One vector is turned by the same rotation once a tick. Each row is the vector after some number of ticks, and that number follows the row.
The counts run from 0 to 317.
[133  95 104 104 128 101 113 128 122 127 157 130 116 155 144 172 160 151
 158 126 110 130 131 193 150 164 167  86 164 162 136 110]
268
[ 87 119 102 101 136 138  98 107 153 159 112 115  85 131 155 103 100 147
 160 141 123  93 101 162  94 109  88 120 118 115 145  92]
233
[121 117 120 134 170  76 127 121 157 123 113 110 161 175 155 110 144 115
 111 139 118 146 167 136 115 122  99 127  70 103 154 176]
161
[100 120 100 140 138 117 147 158 141 126  93  93 125 142 129 122 119  99
 125 133  82 184  92 156  85 165 114 119  84  90 117 113]
312
[117 152 111 162 144 144 119 148 107 126 151 118  86 139 124 175 140 151
 155 112 117 133 119 191 160 188 159 112 161 116 138 118]
77
[113 151 114 150 131 144 148 116  96 134 171 118 118 114 126 117 140 118
 102 131 109 155  73 171 105 198 122 116  95  96  80 122]
305
[122 105 127 112 116 143  96  73  92 161 170 160  89 117 158 101 123 131
 125 147 133  89  98 171 123 137  89 115 132 123 101  94]
245
[158 138 146 124 140 113 156  87 156 102 176 119 134 124 162 114 157 164
 130  95 147  96 101 158 129 173 107  88 107 119 136 165]
146
[117  91 103 124 136 105  85  99 105 152 116 124 118 140 164 100 111 115
 100 167 107 113 151 141  85  97  64 107  79 138 138 126]
22
[137 104 101 118 134  87  98 139  67 136 153 147 116 166 135 170 169 124
 100 137 111 105 155 173 165 136 133 113 131 157 132 101]
38
[113 149 112 154 145 132  88 135  67 148 173 136 101 152 133 178 154 133
 111 143 128 118 161 184 157 170 136 119 140 133 123 136]
57
[109  96 109 130 149 126  88 114 151 154  94 118  88 142 161 105  81 138
 165 144 113  94 131 152  93 105  82 127 120 135 160  93]
232
[130  80 125 156 150 114  91 123 143 150  92 122  88 151 164 114  88 124
 160 147 112  94 162 145 120  97  89 117 116 144 165  94]
231
[142 116 156 168 108 141 158 105 118 110 167 155  97 106 146 130 127 129
 140 104 128 144  73 165 156 176 124 107 135  91  94  86]
106
[132 117 170 153  84 119 145  76 117  87 181 138 115 115 163 113 125 141
 116 121 124 135  91 146 154 139  99  93 107  82 101 131]
125
[131  82  87 107 144  90 124 107 128 149 103 126 118 132 142  70 107 120
 117 134 107 112  93 130 102  90  85 111  85 126 137  86]
2
[ 79 116 121 161 126 134 114 116 170 121 100 112 106 128 164 124  80 134
 160 125 100 176 122 157 107 145  99 119 108  77 138 127]
102
[156  65 111 106 136  69 116 139 101 127 107 137 118 163 144 124 138 110
 108 144  94 112 140 145 132 105 107 103 103 170 151  88]
20
[121 124  94  94 133 105 101 133  70 150 174 146 115 151 128 160 180 129
 100 120 122  94 125 186 150 150 128 112 134 148 121 105]
37
[151 100 136 157 153 120 145 173 113 122 104 125  93 164 130 162 133 115
 157 136  87 152 115 173 158 177 152 130 147 143 127  74]
79
[109  86 112 122 133 108  92  94 113 156 128 124 125 163 159 114 109 109
 123 183  91 167 147 160  78 143 111 117 110 127 110 133]
272
[156 136 121 134 168  88 154 114 107 139 172 143 149 149 126 115 191 120
  92 105 150 105 111 161 158 161 122 131  99 114 117 144]
167
[115 187 110 161 155 126 111 117  80 156 167  97  97 137 123 105 141 145
 108 133 143  92 103 137 165 106 108 140  98  93 124 145]
195
[137 110 140 176 127 111 139  90 146  97 174 160 131 111 160 136 137 133
 134  69 148 120 135 167 149 176 107  96 123 105 129 146]
127
[ 99 147 100 163 150 135  91 111 123 168 115 105  91 131 147  86  88 131
 135 144 127  99 121 136 116  92  73 140  88 100 138 120]
213
[144 115 166 175 109 121 145  75 127 100 184 150 120 109 170 116 129 145
 122  96 147 123 115 152 150 165 103  87 117 100 116 144]
126
[ 99  95 125 182 131 102 125 153 115 134 105 133 112 163 138 161 109  99
 145 135  91 184 145 161 164 146 142 139 131  86 120  92]
90
[127 134 115 117 145 153 111 106 122 151 144 126  71 111 147  92 113 151
 148 117 139  60  69 159 123 125  96 122 133 129 133  81]
225
[134  96 116 130 163 116  90 133 116 132  94 105 114 163 165 131 122 123
 123 179  98 114 172 154  82 141  96 112 103 168 164 131]
41
[117 127 150 176 126 162 126 109 139 120 115  98  81 127 168 109  68 142
 167 162 104 164 107 142 101 165 103 113 109  95 128 124]
93
[140  71  97 116 151  83 102 128  94 157 128 163 129 152 145 148 159  95
 103 128 114 108 160 172 127 135 102 122 120 158 134  96]
29
[125 111 103 197 152 101 118 142 112 134 142 125 135 147 132 169 139 105
 122 117 109 176 168 171 126 187 145 111 118 126 130 140]
299
[119 144 126 116 111 144 103  92 108 123 188  93 101 136 157 142 126 179
 146 162 105 134 108 166 118 168 148  72 132 142 125 151]
275
[170 152 127 118 165 101 163 105 108 124 174 132 139 138 130  97 187 136
 107 116 145  92  81 157 137 165 119 128  95 121 114 141]
166
[130 151 149 179 110 143 152 125  77 104 169  98  97 123 137 121 120 129
  99 147 105 155  88 145 140 163 120 101  98  91  97 130]
315
